In the rows, zero is written as 128.
Rotation paths and how fast each direction turns (deg/step)
Each turn is a multiple of 5 degrees from 10 to 175, or 0.
Each row of a path follows its step; steps can be skipped.
Path 1:
step 0: [128 118 123 124 128 133 142 131 131 127 124 132 125 121 119 124 124 123
 130 130 124 124 134 140 129 131 128 131 118 127]
step 1: [134 119 127 130 127 131 126 134 124 116 130 137 133 129 131 116 127 124
 128 135 126 129 130 132 124 133 120 131 120 120]
step 2: [129 122 134 135 126 126 121 131 123 133 127 125 127 120 132 116 130 127
 135 127 114 126 134 134 122 127 126 123 124 122]
step 3: [135 120 120 130 136 125 122 132 129 128 129 126 133 129 123 124 129 135
 126 121 118 122 126 129 129 116 129 119 124 120]
step 4: [127 131 134 116 131 129 118 123 131 124 128 128 134 133 131 122 118 131
 124 125 120 129 126 132 127 120 133 124 133 117]
step 7: [121 123 131 121 119 133 127 129 126 129 122 124 136 124 135 126 129 115
 137 130 122 126 124 140 129 130 123 129 124 132]
step 8: [135 124 119 132 128 130 130 139 122 129 124 129 135 122 132 128 126 122
 130 127 125 116 128 136 136 122 126 134 118 127]
step 10: [125 132 132 123 136 121 132 139 123 128 123 122 123 128 124 122 128 130
 135 125 117 129 133 133 122 117 122 129 127 122]
step 11: [127 132 127 123 133 120 135 133 127 119 128 130 129 126 121 123 127 128
 118 131 121 127 129 128 130 123 132 113 121 118]
step 12: [122 125 132 116 132 130 128 122 130 123 124 131 131 124 123 118 128 126
 121 132 116 133 122 137 118 130 134 127 125 130]
Speeds:
[127 127 129 131 127 124 127 132 129 129 128 127 127 129 127 130 131 127
 132 131 127 131 128 126 126 128 126 124 130 127] : 90
[129 127 127 125 129 129 126 127 129 126 128 128 131 132 128 126 128 129
 130 127 130 133 124 129 125 130 125 130 128 128] : 130
[129 129 130 129 125 129 129 126 124 131 125 127 130 129 124 126 129 128
 128 128 127 129 129 132 127 128 128 129 133 129] : 140
[126 124 130 128 125 129 131 128 127 130 127 131 130 127 129 132 127 127
 129 128 132 130 127 130 129 124 128 130 127 128] : 45
[130 128 128 130 130 131 124 129 124 130 126 126 131 126 130 130 128 132
 132 128 128 127 126 126 127 128 128 128 127 126] : 60
[126 125 127 127 131 128 130 127 130 131 127 126 124 126 127 129 128 129
 131 126 124 128 127 129 126 128 127 131 128 131] : 145
Path 2:
step 0: [128 120 132 113 126 128 134 124 125 136 132 135 142 122 125 125 122 127
 127 120 120 133 129 134 130 125 126 130 129 131]
step 1: [130 121 131 119 127 138 127 129 135 132 131 134 139 132 128 130 124 127
 124 123 116 137 126 131 136 117 129 124 124 124]
step 3: [126 127 119 128 124 130 109 124 134 125 128 129 122 128 126 126 135 125
 128 130 128 137 133 135 124 124 139 130 125 129]
step 4: [131 130 121 122 120 129 121 132 130 128 122 129 122 131 124 120 134 123
 127 123 137 135 136 134 116 131 136 134 128 131]
step 6: [130 130 121 126 126 125 138 132 121 125 130 121 126 136 121 134 132 127
 120 122 118 137 123 124 120 134 120 135 128 131]
step 7: [122 128 124 126 126 119 134 127 126 132 136 126 130 124 123 135 133 137
 128 128 112 139 123 127 125 133 125 134 131 132]
step 8: [119 129 131 121 129 123 130 131 135 137 128 134 134 123 130 127 123 139
 134 124 114 139 129 131 126 135 127 130 128 129]
step 9: [130 130 133 124 137 138 126 130 139 131 123 134 135 125 135 125 121 137
 132 124 118 138 126 130 123 126 132 130 131 123]
step 11: [133 119 124 126 130 131 113 119 120 122 127 127 128 123 132 129 130 123
 128 124 124 127 125 133 115 123 138 132 124 129]
step 12: [130 114 124 117 121 127 124 129 118 132 127 126 126 128 127 126 130 119
 131 125 128 128 132 130 115 126 138 127 120 132]
Speeds:
[127 128 127 132 127 131 127 130 127 126 129 130 130 129 129 130 129 126
 129 128 130 127 129 132 125 129 132 126 126 126] : 45
[125 127 128 128 127 131 126 130 131 128 129 132 130 129 128 128 131 132
 130 130 127 130 125 126 131 129 126 125 127 129] : 55
[127 126 127 129 128 129 130 125 128 126 130 129 130 127 126 123 127 125
 125 129 131 131 129 129 132 127 128 126 127 129] : 20
[125 129 124 128 129 126 133 129 127 127 126 128 128 129 130 129 133 127
 129 128 130 130 130 127 128 130 126 128 130 127] : 40
[127 129 130 128 122 129 128 127 129 129 131 128 122 132 128 127 129 128
 127 129 130 130 128 129 127 128 126 129 130 127] : 35
Path 3:
step 0: [128 129 121 122 133 125 126 136 128 123 114 124 129 130 127 126 125 129
 134 126 118 124 121 133 128 129 138 133 127 125]
step 3: [129 122 126 128 125 130 120 116 134 134 130 124 132 131 124 135 122 123
 124 127 130 129 127 124 127 132 125 130 144 132]
step 4: [125 123 126 127 126 121 122 121 124 136 127 127 143 130 124 122 132 129
 124 124 128 127 131 131 124 122 129 136 135 121]
step 5: [128 129 123 127 131 122 133 128 127 144 131 127 130 129 129 119 132 121
 131 131 128 129 121 127 125 136 135 130 133 119]
step 6: [118 121 122 126 125 121 128 135 125 132 124 124 130 127 126 121 126 135
 132 138 130 128 125 132 126 137 132 124 121 126]
step 7: [118 120 120 135 129 129 135 133 127 124 123 129 124 132 128 131 128 129
 140 132 126 128 123 127 130 129 132 122 138 131]
step 9: [131 128 115 123 135 132 131 125 139 127 134 128 134 131 128 128 134 131
 128 126 132 127 136 123 125 124 124 127 139 133]
step 10: [128 122 125 122 126 133 125 123 127 134 128 123 132 123 125 124 134 128
 122 128 140 138 138 120 129 128 128 126 130 123]
step 11: [125 121 133 126 122 127 134 131 137 133 131 131 133 127 128 122 128 131
 129 124 142 133 121 125 125 127 133 135 133 122]
step 12: [129 122 125 125 125 120 130 127 126 123 127 132 129 136 126 123 128 128
 134 125 131 141 123 133 132 132 136 128 123 116]
Speeds:
[126 123 130 128 125 130 128 131 126 128 129 128 127 125 131 130 128 129
 125 128 130 129 125 127 128 132 127 126 129 130] : 85
[127 128 126 129 125 127 130 127 124 131 130 128 127 130 129 128 127 125
 131 130 128 128 127 133 125 128 125 130 126 128] : 45
[123 128 130 125 129 128 126 125 129 127 131 127 128 129 128 130 131 125
 128 128 126 129 130 128 127 126 126 126 129 132] : 60
[127 129 123 128 128 127 125 128 128 125 131 130 132 129 130 129 123 130
 127 127 128 130 130 130 127 130 130 127 127 129] : 125
Path 4:
step 0: [127 131 127 132 124 132 130 129 133 133 127 126 135 128 123 136 135 130
 138 130 131 132 134 130 126 117 130 126 137 136]
step 1: [131 125 123 134 125 127 126 134 137 137 135 132 134 121 124 132 136 126
 126 126 133 125 122 128 118 132 134 128 126 128]
step 2: [131 126 141 130 128 133 130 127 143 129 128 126 129 135 129 133 137 129
 131 123 129 126 129 119 130 132 128 126 122 126]
step 3: [128 124 128 120 130 124 133 136 134 128 123 126 123 133 127 130 137 137
 137 129 123 119 126 132 124 128 134 123 131 133]
step 4: [130 122 128 133 132 136 126 133 126 123 131 123 138 127 123 128 134 142
 129 131 123 126 129 132 120 128 131 131 124 123]
step 6: [130 128 121 133 129 131 125 126 135 125 135 121 128 131 135 130 131 125
 139 126 132 120 120 132 125 124 133 132 124 139]
step 8: [128 131 129 127 127 128 134 132 131 137 135 120 128 126 112 137 135 124
 129 125 127 125 124 131 126 132 129 123 125 129]
step 9: [134 128 129 138 124 129 129 132 131 128 132 129 131 134 128 134 142 133
 136 129 126 125 132 123 134 138 130 134 128 132]
step 10: [123 128 130 129 127 130 127 142 138 124 130 140 125 133 126 134 132 136
 131 131 125 124 124 127 127 122 134 125 123 128]
step 11: [126 122 132 134 130 138 132 125 129 122 124 124 132 126 124 136 138 129
 132 130 129 119 129 131 119 119 127 123 125 127]
Speeds:
[128 130 131 127 124 126 128 129 126 127 129 126 127 130 131 128 129 129
 132 125 129 126 127 129 128 129 126 131 133 130] : 115
[130 125 128 126 132 128 129 128 128 126 127 124 129 129 131 124 126 131
 129 124 127 129 127 130 126 128 128 127 127 128] : 40
[128 128 128 127 130 129 131 127 127 130 127 125 125 130 127 129 131 126
 128 126 127 128 129 125 128 124 122 125 127 130] : 125
[128 128 129 130 129 127 132 128 129 130 125 132 128 131 129 128 126 129
 130 128 127 133 131 127 128 129 129 126 131 130] : 155
